[[134 136 127 137 121 152 140 106 127 122 138 132 121 127 111]
 [125 141 134 108 106 132 118 141 117 124 119 132 139 131 134]
 [149 123 139 126 127 105 128 137 143 122 130 122 136 112 129]]
->
[[149 123 139 126 127 105 128 137 143 122 130 122 136 112 129]
 [134 136 127 137 121 152 140 106 127 122 138 132 121 127 111]
 [125 141 134 108 106 132 118 141 117 124 119 132 139 131 134]]

[[107 136 116 109 133 145]
 [137 154 127 107 132 126]
 [146 151 124 128 129 117]]
->
[[146 151 124 128 129 117]
 [137 154 127 107 132 126]
 [107 136 116 109 133 145]]

[[122 137 109 131 134 137]
 [140 129 122 126 130 128]
 [129 120 107 153 136 113]
 [108 138 125 141 118 116]
 [142 123 129 120 134 133]
 [132 135 135 113 122 139]
 [137 127 121 127 132 130]]
->
[[142 123 129 120 134 133]
 [140 129 122 126 130 128]
 [137 127 121 127 132 130]
 [132 135 135 113 122 139]
 [129 120 107 153 136 113]
 [122 137 109 131 134 137]
 [108 138 125 141 118 116]]

[[144 128 119 141 132 130 122 142 153 124 115]
 [129 125 102 123 120 150 118 127 129 124 103]
 [132 126 129 127 119 153 118 125 111 132 106]
 [123 129 128 131 127 135 125 127 128 125 127]
 [139 127 131 127 126 138 134 130 138 155 124]]
->
[[144 128 119 141 132 130 122 142 153 124 115]
 [139 127 131 127 126 138 134 130 138 155 124]
 [132 126 129 127 119 153 118 125 111 132 106]
 [129 125 102 123 120 150 118 127 129 124 103]
 [123 129 128 131 127 135 125 127 128 125 127]]

[[127 129 127 127 101 108 143 143 108 128 115 126]
 [140 115 133 130 139 136 136 130 128 128 125 128]]
->
[[140 115 133 130 139 136 136 130 128 128 125 128]
 [127 129 127 127 101 108 143 143 108 128 115 126]]

[[111 129 121]
 [135 141 141]
 [115 127 119]
 [127 123 114]
 [109 130 126]
 [155 112 135]]
->
[[155 112 135]
 [135 141 141]
 [127 123 114]
 [115 127 119]
 [111 129 121]
 [109 130 126]]

[[109 128 120 131 148]
 [112 115 130 113 129]
 [142 120 104 134 125]
 [114 137 151 131 146]]
->
[[142 120 104 134 125]
 [114 137 151 131 146]
 [112 115 130 113 129]
 [109 128 120 131 148]]
---
[[133 141 118 134 129 130 126 127 125 123 127 128]
 [129 153 112 139 127 133 122 124 121 121 133 122]
 [124 119 135 125 128 127 128 128 131 132 130 127]
 [128 113 135 124 131 124 128 130 132 133 124 132]
 [142 128 122 129 131 126 132 133 127 123 114 139]
 [120 139 125 132 125 132 124 124 125 127 138 119]
 [118 146 122 134 124 134 123 122 124 126 142 116]
 [131 143 118 134 128 131 125 126 124 123 129 126]]
->
[[142 128 122 129 131 126 132 133 127 123 114 139]
 [133 141 118 134 129 130 126 127 125 123 127 128]
 [131 143 118 134 128 131 125 126 124 123 129 126]
 [129 153 112 139 127 133 122 124 121 121 133 122]
 [128 113 135 124 131 124 128 130 132 133 124 132]
 [124 119 135 125 128 127 128 128 131 132 130 127]
 [120 139 125 132 125 132 124 124 125 127 138 119]
 [118 146 122 134 124 134 123 122 124 126 142 116]]

[[105 152 108 108 145 151 106 102 109]
 [151 146 127 120 145 104 151 153 105]
 [112 150 107 116 109 115 105 111 135]]
->
[[151 146 127 120 145 104 151 153 105]
 [112 150 107 116 109 115 105 111 135]
 [105 152 108 108 145 151 106 102 109]]

[[104 151 130 151 150 117 106 150 142 109]
 [107 144 109 106 151 102 104 106 115 100]
 [148 107 147 155 125 106 146 154 148 149]
 [151 106 149 106 143 104 146 140 150 143]
 [149 135 146 113 106 107 148 144 124 151]
 [106 102 152 140 153 111 112 141 153  99]]
->
[[151 106 149 106 143 104 146 140 150 143]
 [149 135 146 113 106 107 148 144 124 151]
 [148 107 147 155 125 106 146 154 148 149]
 [107 144 109 106 151 102 104 106 115 100]
 [106 102 152 140 153 111 112 141 153  99]
 [104 151 130 151 150 117 106 150 142 109]]

[[141 147 141 101]
 [136 130 138 117]
 [135 146 151 121]
 [111 117 110 136]
 [131 121 128 124]
 [150 132 133 106]
 [122 117 121 139]
 [113 114 118 150]]
->
[[150 132 133 106]
 [141 147 141 101]
 [136 130 138 117]
 [135 146 151 121]
 [131 121 128 124]
 [122 117 121 139]
 [113 114 118 150]
 [111 117 110 136]]

[[141 150 128 120 125]
 [123 129 125 108 135]
 [142 135 141 143 155]]
->
[[142 135 141 143 155]
 [141 150 128 120 125]
 [123 129 125 108 135]]

[[136 117 112 154 111 154 154 154 154 112 108 108 117 111 152]
 [144 114 109 125 115 123 124 126 126 109 110 111 114 117 121]
 [127 113 125 119 125 118 119 119 119 125 125 127 112 126 119]
 [145 110 120 120 130 118 119 120 120 120 122 123 110 131 118]
 [113 129 146 116 147 118 117 115 115 146 146 146 127 147 121]]
->
[[145 110 120 120 130 118 119 120 120 120 122 123 110 131 118]
 [144 114 109 125 115 123 124 126 126 109 110 111 114 117 121]
 [136 117 112 154 111 154 154 154 154 112 108 108 117 111 152]
 [127 113 125 119 125 118 119 119 119 125 125 127 112 126 119]
 [113 129 146 116 147 118 117 115 115 146 146 146 127 147 121]]
---
[[110 116 147 125]
 [129 123 136 106]
 [146 127 126 114]
 [137 124 138 135]]
->
[[123 136]
 [127 126]]

[[133 114 132]
 [125 106 136]
 [135 144 113]
 [137 125 122]]
->
[[106 136]
 [144 113]]

[[132 127 128 120 143]
 [127 128 121 131 131]
 [132 128 127 127 105]]
->
[[128 121]
 [128 127]]

[[138 119 121 114]
 [146 128 128 128]
 [152 124 124 119]]
->
[[128 128]
 [124 124]]

[[153 135 130]
 [132 129 131]
 [128 118 130]]
->
[[129 131]
 [118 130]]

[[104 141 132 106 135]
 [104 108 111 115 147]
 [137 129 117 133 128]
 [113 121 142 129 126]
 [121 145 143 132 118]]
->
[[108 111]
 [129 117]]

[[144 143 125 140]
 [146 129 116 130]
 [106 133 141 147]
 [144 140 150 133]
 [119 154 149 137]]
->
[[129 116]
 [133 141]]
